In the data rows, 50 means zero.
Here are some points:
[32 69 39 51 58 35 65 40]
[56 57 27 43 56 29 50 36]
[48 65 46 44 60 38 41 38]
[55 66 38 62 72 42 33 48]
[54 53 45 70 76 46 62 63]
[37 34 60 25 30 71 42 48]
[32 35 76 53 32 69 55 71]
[70 62 48 45 55 36 45 37]
[58 65 38 55 72 38 47 28]
[50 46 64 39 27 70 49 43]
[43 38 57 76 38 43 68 65]
[44 43 66 38 33 61 53 21]
[46 48 50 87 46 51 55 66]
[28 51 25 60 48 41 90 49]
[76 64 46 45 65 47 35 47]
[50 64 47 50 47 43 54 42]
[67 34 38 64 45 42 50 77]
[46 41 45 87 43 49 54 61]
[55 44 65 46 27 61 59 46]
[37 70 45 59 55 42 46 45]
[21 39 39 54 38 53 92 52]
[51 71 38 46 68 45 46 42]
[50 41 36 70 69 39 65 62]
[63 57 42 59 76 53 46 44]
16 more points follow, each with its number after it:
[42 69 37 43 67 49 60 44] 0
[57 82 49 54 66 35 51 37] 1
[50 45 55 62 56 53 68 60] 2
[53 57 35 51 59 36 61 36] 3
[58 65 32 51 58 34 47 41] 4
[56 42 76 33 28 62 43 45] 5
[45 37 66 34 33 61 37 54] 6
[66 71 39 46 67 27 31 40] 7
[36 44 57 41 39 63 53 37] 8
[60 57 46 50 56 27 48 43] 9
[27 41 45 43 42 46 70 47] 10
[52 42 53 32 31 66 41 41] 11
[44 29 71 26 42 71 26 57] 12
[48 75 43 58 52 32 57 44] 13
[76 51 51 67 64 54 53 78] 14
[44 49 58 82 58 44 73 72] 15
Which of these numbered points is nearest to each point below by angle, seen from the average point of the first points? Its number follows each.
[48 44 66 43 21 69 48 40] > 5
[60 65 41 50 58 32 52 42] > 4
[43 63 48 53 65 38 54 38] > 1
[64 61 42 49 76 40 29 43] > 7
[57 62 46 44 59 40 54 34] > 1
[27 48 37 59 44 49 65 61] > 10
[34 39 41 42 60 45 31 69] > 12
[35 33 64 28 22 72 52 38] > 8
[48 69 41 52 62 38 48 39] > 1
[61 44 44 33 36 55 33 32] > 11
[38 31 68 36 25 68 46 52] > 6
[51 49 54 70 68 34 52 58] > 15
[46 51 67 78 60 51 47 79] > 15
[46 51 61 35 25 57 33 65] > 6
